(in the rows, 128 means zero)
Each path below is one point turned by a fixed rotation once a step. After each direction that follows a path, write how fast that rotation turns it, in deg/step (0 if it stays still).
Each turn is a multiple of 5 degrees from 10 to 175, or 0.
Each row of a path follows its step; steps can be skipped.
Path 1:
step 7: [129 125 125 122 128 128 135 123 121 136 131 132 123 117 133 128 141 135
 140 126 135 126 121 123 122 131 122 127 139 128 120 132 117 124 129 131
 121 133 123 127 118 139 143 126 126 127 140 132 124 124 128 140 136 131
 133 126 122 124 128 124 126 123 131 125 133 125]
step 19: [129 126 122 131 127 132 127 128 116 121 125 115 137 124 120 140 129 129
 128 124 129 126 127 129 133 121 129 122 128 117 111 130 122 126 130 131
 130 127 137 126 121 128 122 137 127 113 138 133 123 134 130 130 131 135
 123 126 125 132 142 124 121 122 136 130 130 132]
step 23: [121 122 124 118 133 137 126 134 117 125 131 128 132 124 127 126 129 136
 140 134 124 124 122 135 127 129 130 132 132 129 120 132 130 129 140 134
 123 117 128 119 119 136 123 140 119 128 128 136 124 132 130 133 136 119
 122 131 131 124 134 133 129 112 132 120 129 122]
step 25: [127 136 133 128 126 114 133 133 143 131 132 127 129 125 134 130 128 132
 139 136 126 124 124 120 131 127 133 129 132 122 116 131 127 127 136 136
 118 126 122 117 126 125 132 127 134 121 134 123 133 122 124 130 116 122
 126 137 123 127 123 140 125 115 137 134 125 133]
step 27: [127 127 128 115 126 136 127 126 127 130 123 128 134 127 135 129 123 130
 126 137 140 130 128 136 121 128 127 142 133 130 119 135 136 127 129 145
 126 127 130 107 120 121 133 126 129 124 118 120 132 137 126 134 131 131
 127 127 129 132 133 127 133 126 129 128 137 123]
step 29: [125 129 123 136 125 131 121 131 138 149 129 132 124 130 128 123 125 124
 136 125 128 126 125 125 126 126 124 131 127 126 114 143 115 120 129 140
 127 135 126 131 123 125 123 123 127 126 120 132 130 118 122 130 128 133
 122 140 138 128 126 137 134 128 136 131 129 131]
step 42: [130 122 127 128 121 130 128 127 130 139 128 128 142 128 129 126 128 140
 141 135 131 118 130 136 137 131 135 128 122 135 110 127 121 128 145 134
 129 124 128 125 124 130 129 129 123 128 133 141 137 124 125 141 132 126
 126 124 128 119 122 130 132 126 129 132 132 123]
step 43: [121 113 125 127 126 112 123 131 122 128 128 127 129 133 134 127 130 141
 131 129 128 118 126 131 123 133 136 122 135 129 122 133 135 123 130 138
 120 137 137 123 128 118 141 114 127 127 126 125 129 129 125 139 125 124
 124 120 122 128 125 129 125 129 126 121 134 119]
step 44: [119 121 123 124 130 122 140 130 132 130 124 129 124 132 134 123 135 123
 128 134 135 131 129 132 133 130 136 127 133 122 121 122 115 127 132 149
 118 125 124 120 123 130 143 128 131 129 127 118 121 120 124 132 121 128
 128 137 127 130 134 133 124 127 135 131 123 121]
Directions:
[127 128 128 130 129 126 131 130 127 130 128 128 132 128 129 128 126 126
 132 125 129 127 130 127 131 127 128 130 130 129 127 128 127 127 128 127
 128 128 128 129 129 125 127 131 129 129 128 126 129 126 128 127 131 125
 127 127 127 128 131 128 128 130 128 131 129 129] | 110
[125 129 128 129 131 129 126 128 128 127 126 126 130 124 126 126 128 126
 128 128 127 130 125 126 129 128 129 130 127 128 128 129 129 129 129 128
 127 130 129 128 126 127 128 130 132 125 127 128 131 129 130 126 127 128
 128 128 128 127 130 128 124 124 128 125 127 127] | 10
[127 128 129 126 127 128 128 131 129 127 127 127 127 128 129 130 128 131
 127 128 131 128 127 129 128 131 128 129 129 127 127 128 127 127 127 125
 128 125 128 127 129 128 127 130 130 129 125 127 132 125 127 128 128 128
 128 130 127 126 125 130 130 124 127 126 131 129] | 25
[128 126 129 127 125 127 128 129 131 128 129 134 127 128 131 128 129 128
 128 128 130 128 128 126 128 125 128 130 129 128 126 128 128 131 131 130
 127 130 128 127 128 128 129 127 126 128 128 126 131 126 131 130 128 127
 128 128 128 130 131 130 129 128 127 124 127 126] | 20
[128 128 127 127 128 129 127 126 130 130 128 128 127 129 126 129 130 125
 126 125 128 129 127 127 129 128 128 128 131 129 127 131 131 127 131 129
 126 129 127 128 128 127 128 128 129 132 128 126 129 129 124 127 126 128
 129 131 130 126 128 125 130 129 127 129 130 128] | 20
